[2894 6926 9174 8233]
9174, 8233

[[4774 7129 8188 4482]
 [6285 7270 6002 3344]
 [2452 2691 6197 9140]]
9140, 8188

[[4 4 2 4 2 3]
 [7 5 3 4 4 3]
 [4 1 4 4 6 4]]
7, 6

[ 669  -96 -831  317  707  489]
707, 669

[[861 317 118  86 326]
 [169 771 756 407 280]]
861, 771

[8659 5182 5027 3161]
8659, 5182

[76 51  9  6 28 62]
76, 62

[[5572 4960 5907 6521 7800 3732]
 [5539 4636 5920 6975 8797 2860]
 [5957 6082 5549 5322 4548 6767]]
8797, 7800
---
 0.207   0.061  -0.047   0.021   0.109
 0.200   0.076  -0.039   0.054   0.076
 0.055   0.165  -0.185  -0.007   0.140
-> 0.207, 0.200

-1.552  -0.989  -0.570   1.440 -> 1.440, -0.570

 -77.772  -136.540    -2.774     6.824   -88.780  -108.631  -159.039
-142.125   168.654  -157.635   -91.034   -29.416   -38.153   156.643
-> 168.654, 156.643

 14.2   15.1   -9.9  -13.2 -> 15.1, 14.2

 190.179    -8.542   -46.589   130.319    43.758  -195.684 -> 190.179, 130.319

-1.98  -0.35   2.38  -1.51   0.52  -0.86  -0.11
-1.05   0.47   2.05  -2.39  -0.18   0.52   2.05
 1.75  -2.24  -1.16   2.32  -0.05  -0.68  -0.46
-> 2.38, 2.32

 0.734  -1.068   0.160   1.301   0.460 -> 1.301, 0.734

 0.110  -0.090   0.123   0.003  -0.011
-0.101   0.129  -0.113  -0.007  -0.014
-> 0.129, 0.123
---
[[ 3.37  7.88  7.45  1.59  3.01  4.56  7.47]
 [-2.74  5.11  2.57 -8.03 -3.76  1.99  4.99]
 [ 3.57  4.09  1.06  5.29 -0.30  1.47  4.77]]: 5.11

[[ 0.43  3.00  6.29  0.21]
 [ 1.92 -2.21  2.58 -1.24]
 [ 4.00  0.74  5.41 -2.82]]: -2.21

[[-0.10 -0.26 -0.39 -0.28 -0.05 -1.68  0.18]
 [-2.88 -1.86 -1.43 -2.15 -1.86  0.11 -7.70]
 [ 0.23 -0.56  0.12  1.68  0.19 -0.89 -0.64]]: -1.86

[[-6.70 -7.72  5.23  7.11  6.45 -8.06]
 [-4.12  4.58 -7.85 -5.21  1.73  6.09]
 [-7.25  2.01 -7.72 -5.14  4.18  3.25]]: 4.58

[[-2.33 -0.59  0.18 -2.75 -1.68]
 [ 2.19 -0.34 -2.27 -0.96  2.18]
 [-7.40  7.50  0.19  4.31  7.13]]: -0.34

[[ 4.11 -4.74 -0.36  2.78 -3.24]
 [-0.19  0.84 -0.78 -0.29 -1.44]
 [-8.24 -3.19 -2.34 -2.97  3.46]]: 0.84

[[ 3.73  3.66 -0.53 -5.52 -6.80  5.77]
 [-6.76  2.79  7.08  4.16 -7.01 -5.64]
 [-6.84  3.94  5.24 -4.40  0.26 -5.73]]: 2.79

[[ 0.82 -4.47  4.76  0.57  4.19 -1.88  4.48]
 [-1.59  1.46  6.35  0.84  1.45 -3.61  3.50]
 [ 0.21  2.23  0.22  5.30  5.18 -3.96 -3.32]]: 1.46

[[ 3.12 -3.42 -3.53 -2.44  3.19]
 [ 4.65  2.94 -3.88  6.10  1.03]
 [ 4.69  4.56 -3.72  1.63  4.18]]: 2.94

[[-1.95  0.07 -1.66  6.20 -1.08]
 [ 2.09  0.28  0.27  1.94  0.24]
 [-0.10 -1.19  0.43  0.41 -1.08]]: 0.28
---
array([-33,  48, -27, -31, -17,  23]) => 23
array([ 24, -34,  29,  -3,  42]) => 42
array([2088, 4710, 9777, 2545, 4633, 3176]) => 3176
array([2, 8, 7, 5, 1, 4]) => 4
array([-727,  531, -744,  406,  -93,  643]) => 643
array([0, 4, 3, 3, 0, 7, 2]) => 2
---
Q:
 1.78   7.68   1.20   3.83  -2.19
-4.70  -6.54  -4.19  -2.07   4.60
 2.68  -3.38   3.21  -1.89  -1.93
A: 1.20

Q:
-0.79   0.74  -0.60  -1.99  -0.36   3.44
-1.61   2.64  -0.34  -2.16  -2.14  -6.38
-2.76   2.49  -1.39   1.56  -3.14  -1.73
A: -1.99

Q:
 1.47  -0.19  -3.03  -1.02  -1.22
 2.51  -7.41  -3.93  -0.89  -1.51
-0.80  -7.22  -2.01  -1.06   0.58
A: -3.03

Q:
 0.33   0.87   3.56  -5.41  -6.08   0.93
 2.70  -2.61   3.85  -5.41  -2.18   3.94
-2.25   4.95   3.75  -5.41   0.26   1.88
A: -5.41

Q:
 0.11   2.89   5.47   0.23   0.19   1.67  -0.54
-0.07   2.00   6.57   0.31   0.11  -2.24  -0.64
-0.02  -2.06  -7.04  -0.17  -0.06   1.98  -0.37
A: 0.19

Q:
 0.86   5.48   1.78   4.51  -0.80   5.94
-5.42  -7.29  -6.31  -2.83   4.96  -8.27
-5.22  -2.07  -7.72  -1.50   4.19  -0.12
A: 4.51

Q:
-3.41  -2.36   1.12  -2.17   2.11  -0.70
 1.25  -3.80  -4.74  -5.00   8.10  -7.53
-1.28   2.07  -2.68  -0.95  -7.61  -2.18
A: -2.17
---
[[8708, 8646, 7262, 8670, 2631], [4676, 8767, 4608, 2616, 8032]] ans = 4676
[255, 103, 278, 776, 635, 510] ans = 103
[8, 5, 2, 6, 8] ans = 8
[31, 29, 131, 86, 212] ans = 31
[[622, 497, 719, 241], [350, 810, 386, 366]] ans = 241
[5306, 7525, 2975, 2134, 7196, 7898] ans = 7525
[[-24, -8, 10, 27, 14], [-46, -43, -2, 25, -8], [-39, -27, -11, 14, -1]] ans = -39
---
array([[ 21.15,   3.98,  -2.58,   6.17, -12.62, -15.74,  11.85],
       [  1.08,  21.30, -16.14, -12.23,  -2.48,  21.83,   1.09]]) result: 21.83, -16.14

array([[  9.503,  18.856,  -6.984, -11.349, -14.451, -15.424, -19.426],
       [ 14.260,  -7.468, -12.167, -12.763,  -2.206,   8.447,   7.680],
       [-23.739,  11.294,   2.618,  14.071, -12.927, -11.865, -17.801]]) result: 18.856, -23.739

array([ 53.981, -61.299,  92.262, -95.938]) result: 92.262, -95.938

array([[ 21.33,   8.95,  13.28,  -2.37,  12.81],
       [ 18.62,   8.09,   9.35,  15.00,  -3.58],
       [ 15.93, -14.94,  10.21,  -3.14,  13.14]]) result: 21.33, -14.94

array([-0.169, -0.154,  0.118, -0.161, -0.111]) result: 0.118, -0.169

array([[ -2.48, -10.36,  11.36,   0.69,  15.92,  15.83],
       [ 10.91, -12.13,  -6.93,   1.03,   5.78,  12.56]]) result: 15.92, -12.13
---
-0.48   4.90   1.14   1.01  -2.55  -3.91
 3.55  -0.84  -1.66  -4.53  -2.37   2.58
 0.53   6.02   0.18  -2.31  -5.52  -2.12
Out: -0.48, -2.12

 5.21   4.16  -1.55   3.04   0.75  -6.48 Out: 5.21, -6.48

 2.89  -3.15   4.38   1.88  -0.53  -2.90   7.44 Out: 2.89, 7.44

-2.37   4.15  -8.21   2.48   2.41  -0.51
-0.62   0.88  -0.43   0.67   0.46  -0.21
Out: -2.37, -0.21

-0.05   3.81   2.07   4.08   4.77   4.77
-0.96  -0.71  -6.16  -1.65  -7.28  -7.56
Out: -0.05, -7.56

 0.87   0.46   1.11  -1.03  -0.33   1.77
 6.26   5.58   3.80  -1.05   3.80  -0.23
 1.05  -0.14  -0.34   1.18   3.20  -1.71
Out: 0.87, -1.71

-0.73   7.71  -3.47   2.50  -2.12   2.88  -2.48 Out: -0.73, -2.48

-1.60   1.98   1.99  -4.04
 0.89   7.54  -8.08  -6.80
Out: -1.60, -6.80
---
1400  6739  3442  8137 value 8137, 1400

6  7  2  4  6 value 6, 6

4843  6392  7669  7495  3341  5038
8018  3473  5969  2785  6306  4824
9050  2855  4947  2529  6611  5202
value 5038, 9050

417  295  558  679  899  311  662
391  813  657  420  835  549  221
480  449  786  595  707  555  621
value 662, 480

4  7  2  8  5 value 5, 4

2035  7253  1902  8904
1762  5610  4506  4981
value 8904, 1762

599  754  498  338  259  306  141 value 141, 599

 20    1   32   44  -13  -39 value -39, 20

9558  2655  3508  3156
4889  3709  9082  3587
value 3156, 4889

  6   13  -29   28  -19 value -19, 6
